Each path below is one point turned by a fixed rotation once a step. After each direction that follows a path, write how fast that rotation turns it, in degrees a step (0 if it stays still).
Each turn is a multiple of 5 degrees from 10 to 175, or 0.
Each row of a path follows its step; steps can be skipped.
Rotation 1:
step 3: [-9.6, -5.7, -19.2, 12.8, 27.4, 5.4, -10.3, 23.1, -1.3, 19.1, -10.2, -0.7, 13.5, 0.5, -10.9, 8.3, -23.2, -28.0, 29.9, -10.0, -3.5, -16.2, 5.9, 9.0, -10.8, 29.5, 14.5, 7.2, -22.3, -32.3, 7.8, 1.9, -10.7, 1.3, 1.0, 2.9, 12.7, 1.2, 6.7, -7.7, -0.5, -33.8, -26.1, -26.8, 13.0, -10.1, -26.9, 15.8, -3.2, -3.3, -11.9, 12.0, 3.2, -14.9, -15.9, -22.7, -14.5, 4.0]
step 4: [-4.1, -10.7, -0.4, 5.9, 15.3, 20.4, -27.1, 0.0, 2.4, 14.0, -13.6, 3.6, 1.1, -6.6, -3.9, 2.3, 11.4, -19.8, -5.6, -7.2, -22.7, -9.4, 17.0, 28.3, 8.3, 9.2, 24.3, -4.8, -20.8, 3.0, 24.6, 6.4, -20.4, -26.2, -15.6, -17.0, 2.9, 39.5, 6.9, -10.3, 16.5, -21.4, -17.3, -11.6, -15.0, 3.0, -25.9, 5.8, 7.7, -15.1, 9.1, -13.4, 14.5, 4.6, -15.3, -23.7, -11.6, 26.5]
step 6: [-2.5, 9.2, -18.4, 15.2, -6.4, -8.9, -24.1, 0.2, 9.4, -4.9, -0.6, -24.5, -3.1, -4.9, -22.0, 30.5, 12.2, -26.9, 12.9, -9.5, -23.2, -3.0, 14.3, 11.9, 13.8, 10.8, 14.1, 17.5, -17.1, -24.6, 5.2, -4.8, -8.2, -13.6, -22.2, 18.7, 26.7, 8.6, -41.3, -26.6, -4.0, -3.5, -3.2, 9.4, -29.1, -15.8, -22.3, 12.4, 2.8, -16.7, 5.7, -5.7, -4.7, 9.6, -6.1, -11.2, 1.0, -4.9]
step 7: [-19.9, -5.8, -14.9, 22.9, 4.1, 5.6, -11.0, -5.0, -5.1, -13.0, 0.4, 3.5, -10.8, 5.0, 2.3, 4.8, 20.7, -34.7, 18.9, -41.1, -16.1, -2.0, 1.8, 20.2, -3.8, -20.4, -7.7, 19.3, -24.8, -23.4, -4.1, 28.6, -5.3, -23.4, -8.6, 22.6, 6.3, 15.2, -15.9, 26.3, 11.2, -14.3, 11.0, 6.7, -13.2, -4.7, 2.7, -3.7, -19.8, -22.3, -7.6, 3.2, -2.5, 13.4, -18.8, -21.8, -8.8, 6.8]
step 9: [-14.9, -17.0, 6.5, 10.3, -11.5, -28.5, 0.1, 24.3, -13.4, 6.7, 8.8, -3.5, -9.9, 12.8, -16.6, 3.1, 2.3, -12.9, 4.0, 4.2, -47.8, -9.2, -25.3, 17.7, -8.1, 3.8, 0.1, -12.7, -34.6, -17.3, 12.6, 2.0, -28.3, 2.3, -1.3, 0.0, 3.6, 30.8, -7.4, -3.4, 18.2, -20.6, 2.4, -9.8, -11.9, -17.7, -2.9, 8.8, -8.0, -20.2, 3.9, -2.0, -3.8, -9.7, -11.8, -23.2, -27.0, 19.4]
step 10: [-21.7, -11.2, 0.8, 9.2, -12.3, -15.6, -6.5, 2.6, -6.0, -2.2, -13.7, 1.9, -13.3, -24.9, 1.5, 4.1, 2.1, 11.8, 0.9, -5.4, -37.4, 14.5, 8.2, 23.5, -7.1, -36.3, -7.7, 5.2, -36.3, 4.1, 35.0, 17.0, 7.8, -14.8, -7.7, -29.0, 21.9, 17.0, -22.0, -4.3, 20.7, -11.2, 3.4, -24.6, -2.4, -1.9, 1.0, 7.0, -3.9, -24.0, 15.6, -11.2, 2.5, 3.5, 6.0, -1.4, -13.9, -11.1]
step 13: [7.7, -18.3, 10.6, 27.0, 14.1, -14.8, -7.7, 5.7, -18.1, -15.1, -14.4, -4.9, 2.7, 0.0, 32.9, 11.2, -17.8, -10.7, -7.1, -33.1, -6.1, 12.9, -12.6, 16.2, 17.2, -21.9, -23.4, 17.6, -10.1, -20.4, -5.6, 12.8, 1.2, -6.4, 15.5, -3.3, 0.0, 18.8, 3.8, 0.3, 41.1, 5.1, -0.2, -26.9, 14.2, -5.4, -29.1, -3.9, -11.2, -13.4, 10.0, 11.5, 1.7, -12.9, -24.1, -5.9, -6.5, -7.3]
step 14: [-2.9, -27.2, 26.3, 6.3, 9.8, -14.4, 7.8, 21.9, -9.4, -11.8, -4.1, -8.6, 3.0, 0.9, 1.9, -8.4, -19.7, 0.7, 2.4, 2.0, -7.8, 19.5, -0.2, 26.6, -6.0, 11.4, -8.5, -17.5, -23.8, 1.6, -7.7, -13.3, 2.3, 8.5, 28.0, 9.1, 15.3, 8.2, -12.4, -34.7, 31.4, -24.1, -20.6, -18.5, -10.3, -19.4, -32.1, 2.6, 7.7, -14.6, -1.9, 7.4, -17.0, 3.4, -29.1, -9.4, -19.9, -9.0]
step 15: [-3.7, -22.0, -13.8, 45.3, -2.4, -34.2, -6.8, 15.9, -20.2, -2.8, -7.9, -15.5, -14.9, -11.2, 0.6, 0.0, -0.1, 14.3, 5.7, -4.3, -2.5, -10.4, 6.6, 6.3, 8.5, 3.2, 6.1, -6.1, -12.2, 11.2, 5.6, -0.2, 23.8, -20.7, 16.1, -14.5, 0.2, 34.4, -8.4, -3.4, 14.7, -15.6, -30.1, -34.6, -7.9, 8.2, -6.0, 16.2, 3.3, -16.1, 16.5, -13.4, -21.3, -0.3, -24.3, -13.4, -11.3, 4.2]
[3.7, 7.5, -1.7, -4.5, -4.3, -3.9, -6.3, -3.8, -3.0, -13.1, -3.9, 1.3, -6.3, 4.5, -2.9, -1.7, 8.0, -5.8, 4.2, -4.9, 3.5, -0.8, 0.2, 5.2, 2.3, -2.9, -4.5, 4.3, 3.2, -0.9, -8.7, -4.7, -1.4, 2.2, 6.0, -4.2, 3.6, 3.4, -1.4, -6.2, 0.2, -2.3, 0.1, 0.7, 4.4, -1.5, 3.2, -3.0, 4.5, 4.4, -3.8, 7.6, 3.9, -1.1, -4.1, 1.9, -0.9, 0.0]  60
[3.4, -1.4, 1.9, 5.3, 3.4, 0.1, -6.9, 0.9, -2.7, -2.2, -4.5, -0.4, -7.5, -5.0, 7.1, -6.8, -10.4, 7.5, 4.9, 5.2, 2.3, -0.6, -7.9, 1.1, 10.5, -1.4, 2.1, -7.6, 4.5, -1.8, 2.9, 0.8, -1.3, 0.6, 4.7, -0.5, 2.1, -4.8, -2.6, 2.0, 6.0, -6.8, 2.4, 3.5, 3.5, -6.4, 2.7, 0.0, 2.5, -3.4, -1.7, -1.2, -0.4, -1.5, -1.5, 5.3, 5.3, 0.5]  25
[-11.5, -1.1, 4.4, 1.2, 4.6, 6.1, -5.7, 3.0, 8.8, 7.7, -3.1, 1.4, -0.7, 6.8, -2.3, 3.6, 4.2, 7.6, 5.0, 1.3, 4.4, 0.1, -2.6, 6.5, 3.9, -3.7, 6.5, 9.5, 7.1, -2.7, 4.0, -2.6, -3.5, -0.6, -4.7, -0.6, -2.8, -0.5, -3.2, -1.7, -2.0, 0.3, 0.4, 1.9, 0.4, 0.3, 3.7, 4.0, 1.3, 5.7, -2.2, 5.7, -3.5, 0.7, -5.6, -2.5, -3.3, 2.5]  20
[6.1, 2.6, -1.9, -3.5, 2.9, 2.3, 0.2, -1.6, -2.5, 1.9, -6.0, -3.2, 5.1, 7.8, -2.3, 0.7, 0.5, -6.2, 4.5, -2.1, 3.8, 6.4, -3.3, -0.4, 1.1, 3.7, -0.8, 5.1, -2.6, -2.5, 4.3, 3.2, 3.6, 0.2, 0.7, 0.1, -7.2, 4.4, -1.5, 5.9, 3.0, 6.8, 1.7, 5.2, 5.7, -7.8, 1.7, 2.5, -2.6, -3.7, -10.7, -6.4, -6.1, 2.4, -1.4, -1.7, 6.8, -9.6]  70
Rotation 2:
step 0: [-11.7, -5.2, -9.6, 7.2, 2.4, -21.2, -4.7, -2.7, -14.5, -2.5, -0.3, -13.9, 36.1, -21.2, 4.6, -40.2, -17.8, -17.5, -2.6, 17.3, -8.7, -27.5, 17.5, -5.8, -13.5, -15.2, -11.4, 18.2, -20.2, -10.1, 15.6, 8.9, -23.3, -30.2, -15.4, 8.7, 0.7, -19.5, 14.3, -28.9, -16.2, -0.9, 19.7, 10.1, 21.2, 3.8, 0.2, -2.6, 2.8, 2.9, 8.2, 3.5, 15.6, 10.5, 12.1, -22.2, -9.7, -18.1]
step 5: [-4.9, -5.5, -7.8, -1.8, 22.8, 10.2, 10.4, -16.7, -28.9, 15.7, 12.8, 6.1, -0.4, -20.7, 8.8, 10.5, 13.2, -31.6, 11.9, 14.2, -13.9, -5.3, -12.9, -28.2, 19.5, -33.8, 47.1, 12.2, -7.7, -12.9, 1.2, -1.5, 4.6, -7.7, -8.3, -1.5, -18.1, -7.0, 14.1, -13.7, 0.8, 23.0, 3.1, -0.8, 5.0, 20.0, -14.2, 15.7, -4.9, -16.8, -7.8, -11.1, -2.6, -24.9, -15.8, -2.4, -17.4, 17.8]
step 6: [20.5, -3.0, -17.9, -18.4, 32.0, 5.6, -15.3, -20.4, -17.9, 11.3, -28.4, 19.4, -4.9, -26.3, 4.8, -2.3, -2.4, -14.6, -24.6, 8.6, -14.2, 4.5, 17.4, -0.3, -0.4, -29.7, -24.7, 9.6, -9.8, 1.4, -32.1, 29.0, -16.4, -4.9, 15.9, 8.0, 9.2, -7.8, 8.6, -11.0, 15.8, 21.8, 1.6, -5.4, 28.2, 11.0, 17.5, -8.8, 4.4, -8.1, 11.4, 19.7, 6.1, -18.9, -8.4, -6.3, 4.9, 0.7]
step 7: [-1.8, -9.8, -18.6, -7.1, -5.7, -34.2, -5.7, -15.5, -3.5, 10.6, -16.6, -18.7, 13.8, 9.3, 42.7, -13.1, -10.4, 7.7, 22.8, -19.5, 9.4, -5.1, 13.6, 11.4, -4.6, -23.9, -2.8, 50.5, -8.3, 19.9, -6.0, 10.0, -8.1, -22.8, 2.7, -8.8, 5.1, -10.8, -4.3, -6.7, -4.5, -5.9, 2.7, -10.3, 10.8, 32.7, 2.9, 11.7, -2.9, 2.0, -5.3, 5.1, 12.1, -7.7, -30.4, 1.2, -21.1, 4.9]
step 9: [-26.9, 1.0, 9.1, -11.0, 42.9, 6.8, 31.2, -2.7, -13.6, -29.0, 17.3, -4.9, 10.3, 12.5, 22.1, -20.1, -34.5, -0.8, -19.8, 0.1, 10.1, -4.3, 11.3, 7.0, -17.8, -32.4, 13.1, -18.6, 3.3, 17.8, -18.8, -20.7, -4.9, 0.8, 14.9, -3.8, 10.3, -11.3, 2.2, -9.5, -5.4, 4.5, -0.1, -15.0, 4.8, 31.5, -4.5, -20.1, -2.0, -7.0, 17.2, 3.7, -0.9, 13.9, -5.8, 8.5, 4.2, 5.8]
step 10: [-1.4, 19.5, 17.5, -21.8, -17.2, -19.4, 12.3, 18.6, -12.4, -29.2, -7.7, 10.4, -2.7, -1.1, -1.0, -6.6, -14.6, -23.1, -0.3, 11.9, -2.7, -19.2, 26.4, -8.1, -0.4, 2.0, 15.9, 18.5, 12.8, -5.4, 19.5, -20.1, -34.0, -7.6, 9.6, 6.8, -14.3, 14.0, -18.5, -19.8, -6.2, 29.5, 6.4, -20.9, 39.4, 23.2, -4.1, -14.8, 0.8, 7.0, -7.0, 10.9, -17.7, 3.6, -9.8, -14.6, -8.5, -3.2]
step 11: [-7.8, -6.1, -4.8, 1.7, -3.8, -4.8, 21.8, 3.1, -24.6, 13.8, -9.1, -5.5, -7.1, 1.5, -10.8, -22.2, -14.6, -20.3, 1.2, -0.7, -8.0, 1.1, -23.5, 28.7, -12.6, -12.7, 14.3, -0.2, 23.7, -11.2, 14.1, 24.9, -18.0, -3.5, 10.8, 4.2, 28.4, -13.3, 20.3, 8.3, -26.6, 42.2, -15.7, -8.3, 17.0, 20.0, -15.5, 1.1, -26.4, 5.0, -11.9, -7.9, -13.2, -21.3, 21.4, -12.3, -15.0, 0.4]
step 12: [8.0, 0.8, -9.1, 5.2, 10.3, 22.6, 3.2, -3.8, -12.8, 5.0, -6.1, -8.6, 22.0, 11.5, -10.0, 2.5, -15.3, -43.3, -10.8, 18.0, -19.6, 1.5, 4.4, -14.9, -13.4, -4.6, 7.4, 29.8, 4.3, 15.4, 14.0, -11.4, -31.7, -11.4, -8.6, 10.9, 10.3, -33.4, 30.4, -17.1, 4.0, 2.3, 31.2, 16.8, -10.8, 17.3, -0.1, -18.5, 6.5, -13.0, -5.5, 4.5, 19.4, -22.9, 11.6, -8.8, -16.0, 11.1]
step 15: [-18.3, 20.4, -9.7, -22.3, 10.7, 25.1, 6.4, -12.6, -17.9, 14.8, 4.2, 4.6, 7.5, 15.6, 14.5, 14.4, -11.6, -15.2, -2.9, 24.7, 32.1, -16.6, -23.6, -12.9, -10.8, -8.3, -1.5, 18.8, -3.2, -2.8, -0.5, -11.2, 7.1, -9.5, 6.9, 17.7, -1.6, -1.7, -9.8, -11.7, 30.2, -5.6, -35.2, -6.3, 14.1, 20.8, -15.8, -7.0, -32.8, -34.2, -3.6, 0.1, -3.5, -11.4, -6.5, -14.3, 21.5, -0.8]
[4.5, 0.9, 4.4, 5.8, -5.7, 0.0, 1.6, 0.2, -0.9, -3.7, -0.4, 5.0, -3.8, 9.8, -4.1, -5.3, 1.6, 0.4, 0.5, -1.2, 8.9, -4.1, -3.5, 2.4, 2.4, -3.8, -2.8, 8.3, 1.6, 4.0, -1.4, 5.5, -2.0, -4.8, 1.3, -0.1, 3.8, -4.3, 0.8, -0.4, 10.3, -3.9, -1.8, 5.2, -0.1, -1.1, 5.4, 1.4, -4.9, 1.8, -2.3, -5.7, 5.4, -0.2, 9.8, 3.7, -8.2, 4.8]  85
[4.4, 4.7, 4.8, -1.4, -1.5, 2.3, 2.2, -0.8, 4.0, -1.9, -3.7, -0.7, -3.0, -0.2, -8.1, 4.8, 1.2, -7.8, 2.7, -5.0, -0.2, 8.3, 1.7, 8.6, 6.7, -0.5, 4.7, -2.5, -1.9, 1.3, 6.7, -1.6, -4.8, 5.7, 5.3, 2.4, -4.6, -5.1, -0.3, -0.8, -7.8, 9.0, -1.8, 2.7, -6.8, 1.2, -6.0, -5.8, 2.0, -4.6, -1.4, 1.1, 4.0, 1.7, 5.9, 3.5, -5.8, 1.0]  45
[4.3, 0.9, -4.3, 3.0, 1.3, 1.9, 3.5, -5.2, -2.5, -1.8, 2.0, -1.3, 6.3, -8.6, -7.1, 4.6, -6.3, 3.5, -8.2, 5.0, 2.8, -3.7, -2.6, 0.1, 1.0, -3.0, -11.2, -3.0, 4.7, -2.2, -5.8, -1.6, -2.6, 3.8, -3.0, -4.0, 5.4, -6.6, 4.4, -8.3, -2.5, -0.5, -5.1, -1.7, -1.0, 1.0, -7.5, 2.1, 1.5, -1.5, 5.6, -1.8, 7.7, 2.6, 4.7, 1.9, 2.3, -0.8]  125
[-2.2, -4.2, -7.2, -1.5, 2.3, 0.7, 8.0, -0.8, -3.5, -4.3, 1.7, -5.3, -7.7, 0.9, -1.0, 1.1, 3.5, 0.1, 8.8, -4.0, 5.1, -2.4, -4.5, 1.3, -3.0, -3.0, -0.2, -2.9, -1.3, 6.3, -1.7, -1.7, 6.7, 3.6, 0.6, -5.4, -1.8, -5.3, -4.4, 0.6, -8.2, -0.4, 0.8, -0.5, -0.7, 4.7, -2.7, 0.9, -7.3, 3.9, -2.0, -12.0, 3.9, -6.6, -7.8, 0.6, 3.0, 4.9]  175
[-1.8, 2.3, 1.2, -0.7, 1.3, 4.1, -4.0, 0.1, 0.0, 6.5, -11.2, 6.3, -9.8, 0.8, -2.1, -5.3, -1.9, 0.0, -1.9, 2.9, 6.0, 1.3, -11.9, 5.3, 0.7, 0.7, -7.5, -9.8, -3.1, 5.9, -2.9, 1.2, -2.7, 0.5, 2.3, 6.5, 3.9, 8.0, 1.5, 3.0, -3.5, 1.7, 2.1, -7.9, 5.1, -2.1, 0.8, -0.7, -1.5, -3.8, 2.9, -1.7, 0.8, 0.6, -1.4, -0.6, 2.3, -3.0]  155
